A single turn carries every row of the set below to another of its rows. Some are shown first; where does it send the rows asked next?
k_720: [-61 -20  20  40   5   9 -46 -27  -4 -26 -29  -3   5]
k_652: [ 27  50  32   5  44  20  27  -9   6   0 -43  18 -15]
k_505: [ 16 -27 -13  25  16  15  -9 -59   5  35 -32 -30  15]
k_803: [ 42  -4 -13 -38  48  13   0   7  10 -26  17  17  41]
k_430: [ 31 -15 -21 -32 -11  18 -26  -4   0 -45 -25 -17 -46]
k_407: [-30  18  38  45  34  -3  -2  23   0 -28   1   8  55]
k_981: [-61   0  -1  30  40 -29 -22 -33  19 -34  10 -21 -38]
k_167: [ -1  -4 -18  39 -18 -22  -3 -21 -41  -7  44 -18  33]
k_445: [  0   0  15  47  17 -12  26  -1  13  35  -1  63  16]
k_350: [  7  13  28  27  54 -39  14  32  26 -34  25  -4  27]
k_513: [  9  17 -24 -17  -7  78 -12 -15   2 -10   5   2 -22]
k_138: [ 34 -24 -11  18 -13  37 -30  -9   6  35   9  26  33]
k_716: [ 72  -7 -22  11  24 -16  10 -36  -1 -14  -3  44  17]
k_463: [-48  -1 -29  49 -13 -21 -48 -18  21 -36  15  27 -13]
k_243: [-50  35 -15 -17  28  13 -52  27   6 -33 -27   2  -1]
k_195: [ 41  -3 -51   9  21   4 -12  12  28 -42  39  39   1]
k_67: [-26  -5 -35  40   5 -21   2 -19 -20 -20 -39  35 -54]
k_824: [ 28   0 -30  -4  15  45 -30 -19  37  -8 -26   9 -50]
k_427: [ -3  29  26 -21  16 -59  -4  32  -2 -20  21   3  33]
k_916: [ 46   4 -13   7  15 -13  51 -38  30  24  -2  27  12]
k_369: [-18  27  63  -2  -3 -28 -12 -33  11  24  -3 -22   6]
k_589: [ 34   9  11 -46   4  -9  16   1  12 -10   0 -11  57]
k_239: [-48   1   7  16  28 -12  24  -4  10 -41 -19 -42 -45]
k_32: [-23 -37 -12 -24 -37  -8 -10 -21  16   6 -28  38 -33]
k_949: [-10  19  13  71  37 -50  27 -12   2 -31  11  12   6]
k_553: [ 31  26 -32 -14 -24  19  -6 -35 -15 -33  11 -12 -45]
k_556: [ -1  -2  15  53  23 -27  33  16 -23 -31  17 -13 -40]
k_478: [ 28  28  36 -16  25  -4  37   6 -28 -32 -40  -2 -14]
k_880: [ 36  -1 -29 -24  12 -40  -7  -6   7  -7  56 -22 -14]
k_678: [-31 -12  54   4   9  -8  32 -27   8  31   7 -12 -16]
k_476: [-17  23 -23  37  24  16 -12 -13   6  21  59  -9  32]
k_76: [ 24  -7  34  72  21 -19   9   7   9 -13 -12  30  36]
k_728: [ -5 -31 -13  25  36  -7  -3  55  11 -25 -43  38  -9]
k_900: [ 14  22 -17  20  35 -51 -38  32  27 -35 -41  23 -16]
k_483: [-29  10 -11 -52  -7 -15 -36 -13  48   0  -4  18 -32]
k_908: [ -1  -6 -41  -8  48 -29  27 -39   0  -7 -55  -7 -22]
k_96: [-65 -18 -25  25  -4  -2 -38   9  14 -45  23  13  -1]
k_242: [  3 -12 -16 -26  36 -11  -8 -33   8   3   1 -71  10]
k_584: [-12   9 -18 -27  41  11 -18 -16   6  -4 -76 -11  32]
k_531: [ 47 -12 -36  11  -8  10 -27  14   6 -46  16  41  26]
k_30: [-41 -22 -37 -35 -13   9  12 -43   0   7  13  20 -18]
k_795: [-26  24 -30 -38 -28  -6 -38 -53  11   3  -2  12   7]
k_538: [-33  25  24  47  -2  16 -28 -22  21 -13 -60 -17  -6]
k_38: [ -1  49  37  53  20  22 -40  22   9 -10 -10  -2  20]

k_96 goes to k_531
k_369 goes to k_652
Where do these go?
k_900 goes to k_476
k_720 goes to k_716
k_538 goes to k_916
k_76 goes to k_949
k_908 goes to k_242
k_880 goes to k_243
k_795 goes to k_824
k_445 goes to k_556
k_553 goes to k_483

A single turn carries every row of the set below to another of its rows. Some are shown first; where does it send the rows asked next?
k_316: [-43 -17   9  -5   4   4 -40 -17  29 -17 -15   3  67  39 -11]
k_55: [-28 -14 -21  -2  -3  12 -52 -11  21 -32  -1   3  82  31  12]
k_372: [ -2 -34 -17   3 -12   6  -1 -57  -5  -9  36  57   1   7 -55]
k_439: [-22 -52   6  -2  39 -10  18 -36   0  47   4  28  -2  20  43]
k_302: [ 19   9  -2   6  -6  -8  -2  -7   3 -10  14  13 -55  19 -55]
k_980: [ 19 -52  -5   7  -1 -46 -10 -28  -9 -11  32  60   3  29  48]
k_806: [ 22   6 -33  17  28   7  30 -54 -33 -16  50  24  17 -34 -19]
k_85: [ 19 -71 -35  -4  -1  24 -16  10   1  30  24  33 -19  24  37]
k_94: [-27  22   8  13 -40 -12 -33   1  28  52  -9 -34  21  -7   9]
k_977: [  0 -37  -6  23 -33  50   4 -73 -32   2  39  -5  30   1  29]
k_935: [-13  -9  -1  21 -52  14 -22 -52 -14  -3  13 -27 -11  43  53]
k_467: [ 23 -32   9  11  25  32  35   6  -1  42  25 -19 -29   7  34]
k_231: [ 16 -15  16  11 -59   0 -34   2  11  24  22  11  44 -29 -41]
k_274: [  9  16  22   1  36  17  -6  20   8 -25 -15 -29  49  -3 -32]
k_185: [  2  -1   3  -5 -26 -16 -45  30  16  45 -23   1   9 -23 -35]
k_387: [ 22 -10 -49  -5  34  -4 -23 -14 -62  -4 -21   1  -7 -23  48]
k_141: [ 65 -33  -4  17 -15  -3   3  13 -10 -15  51  13 -20  15  38]
k_546: [ 13  32  12   7  28 -10 -20  19   4 -46 -14 -33  52   6  -5]
k_703: [ -7  18  -5  24 -32 -24 -20 -35  -4  18  29  -2  79 -44  25]
k_790: [ 29 -40  -4 -14  38   5  -1 -23 -60   3 -19  31  -5 -33 -22]
k_82: [ 23  15  -6   5  29  22 -18  28  -3 -42   1 -27  63 -12 -11]
k_781: [ 24 -12  36  20  25 -37  38 -34 -13   3  33   8  -6  12  45]
k_42: [ 18 -10   1 -12  16 -32 -29  -4 -42  -6 -45  12 -45   9   1]
k_272: [-34   5 -41   1 -17  -5 -32 -23  16   9   2   6 -46  49  -1]
k_801: [-20  29 -18   8   3 -44 -29  -4  -4  38 -18 -13  48 -40  34]
k_265: [-31 -33 -10  -4   3  36 -38 -10  24 -14  -1   6  81  22 -17]
k_216: [-12  44 -55  15  21  -5   0 -23 -11   3  12 -29 -30   8  34]
k_14: [-31   2 -68  13  18   8   1 -68 -18   6  36  17  21  -4  34]
k_491: [ 24  -8  -9   6 -17 -29 -31  -5 -15  12  13  33  67 -61 -18]
k_758: [ -5 -40  43  15 -45  23  -3 -61 -11   3  16   0  -8  32 -14]

k_977 goes to k_387
k_316 goes to k_274
k_467 goes to k_85
Where do these go?
k_703 goes to k_801
k_14 goes to k_216

A single turn carries every row of the set below to another of its rows. Some are shown first; where does it send the rows asked next?
k_262: [  6  11  13   0  38  12 -39  17   9  10  48  34   8   7 -15   9  49   9
 -51  24   8  37 -40 -12  21 -12  23 -50  32   9  35 -16  84  24]
k_993: [  3   0  11 -15  17  18 -61  27   7  21  27  42   9 -12  -7   2  21   7
 -47  39  15  41 -28 -11  14 -16  33 -34  34  13  44 -33  77  31]
k_381: [ -9  52   7 -29 -24  19 -56  23 -26 -22  -5 -21 -19 -12  27   4 -68  41
  58   0  33  33  -9  19 -21  -7  13   6  15 -56   1 -18 -19 -44]
k_898: [  4  -8  20  -6  26 -10 -47   8   1  22  50  20  32   8 -18  12  64   9
 -60  27   0  28 -19   5  33  -9   6 -47  41  13  27  -8  65  37]
k_169: [-18  40  34   0  24 -49  43   3 -49 -16   4 -31  -3  37 -29  28   5   6
  28 -18 -16   0  40  29  18  17 -24 -25  15  -5 -41  37 -24 -22]
k_664: [-10  59  18 -24 -20  -1 -76  -1  -4 -23   4 -15   4 -33  30 -17 -41  44
  61  -2  33  46   2 -13 -16  -4 -17   2  -4 -54 -18  -6 -32 -63]
k_621: [-14  43  38 -22 -56  10 -48   9 -19 -40 -10 -32 -15 -49  21   0 -23  31
  69  -3  20  44 -27  -4  -1  12 -16 -14 -12 -60  10   4 -23 -34]
k_246: [  0 -18  18 -21   8  -3 -70  18  -3  34  31  30  33 -11 -14   5  34   6
 -54  40  11  33  -6   9  28 -15  17 -31  43  19  34 -28  57  44]
k_474: [ -5  66  39  -3  13  -8  21  23 -45 -59   0 -11 -37  27   7   9  -2  31
  76 -27  27  19 -34  -1 -13  16  15 -31  12 -28  -7  18   6 -43]
k_458: [-21  24   0 -27 -14 -22 -33   0 -32  21  -5 -38  12  -1  -7  21 -63  15
  11   8 -11  14  65  51   9  -6 -23   8  22 -33 -31  -2 -51 -23]
k_7: [  6 -16   2 -19  15  -2 -66  14 -12  32  36  41  26   1 -13   4  37   2
 -66  41   4  36 -11  -9  37 -13  13 -29  38  21  21 -30  58  30]
k_860: [ 10  -8  13 -11  25 -10 -48  11 -13  20  45  39  25  15 -18   5  58   5
 -62  32   4  32 -22 -13  38  -7  10 -40  38  24  18 -19  65  27]
k_83: [-10  64  54  -9   6 -33  -7  12 -30 -55  -6   6 -17  -6   9 -14  14  30
  89 -20  33  31 -14 -38 -11  21  -6 -23  -8 -15 -19  19  -7 -54]
k_582: [-21  49  60   0 -18 -19  33  21 -35 -51 -25 -12 -42 -25  -9   8  12   7
  76 -12   3  27 -17 -22   9  33 -13 -30 -20 -14  -2  27  -5 -25]
k_606: [ 13   3   8  -8  27   7 -51  15  -7   9  47  46  12  12  -9   0  51   7
 -52  29  14  38 -41 -22  30  -9  23 -42  33  16  27 -25  76  19]
k_91: [-26  43   3 -20   2 -29 -40 -14  -2  19   2 -24  16 -17 -11   5 -50  13
  12   8 -14  31  75   3   6  -5 -45   7  -5 -31 -49   5 -47 -50]
k_511: [-25  49  41  -2  27 -62  29  -1 -26 -13  -7   0  -7   7 -30   5   5   1
  42 -11 -12  14  55 -18  11  19 -34 -17 -11  10 -50  32 -22 -43]
k_128: [-32  39  31   3  -5 -30  40  -3 -17  -6 -12 -31 -24 -19 -39  30 -11 -14
  17   0 -42  22  44   0  26  22 -45 -23 -23 -16 -33  32 -29 -21]
k_730: [-25  32   8 -16 -41   0 -40 -15   1   3   1 -54   1 -46  -5  19 -47  10
  11  10 -27  39  34  18  16   3 -48  -5 -14 -60 -19   7 -45 -34]
k_735: [  9  -5   0 -18  17  14 -70  19  -4  21  39  47  15  -1  -6  -1  28   7
 -57  39  15  45 -32 -17  28 -16  24 -30  35  12  28 -36  71  21]

k_262 goes to k_993
k_621 goes to k_730
k_7 goes to k_860
Where do these go?
k_458 goes to k_169
k_664 goes to k_91

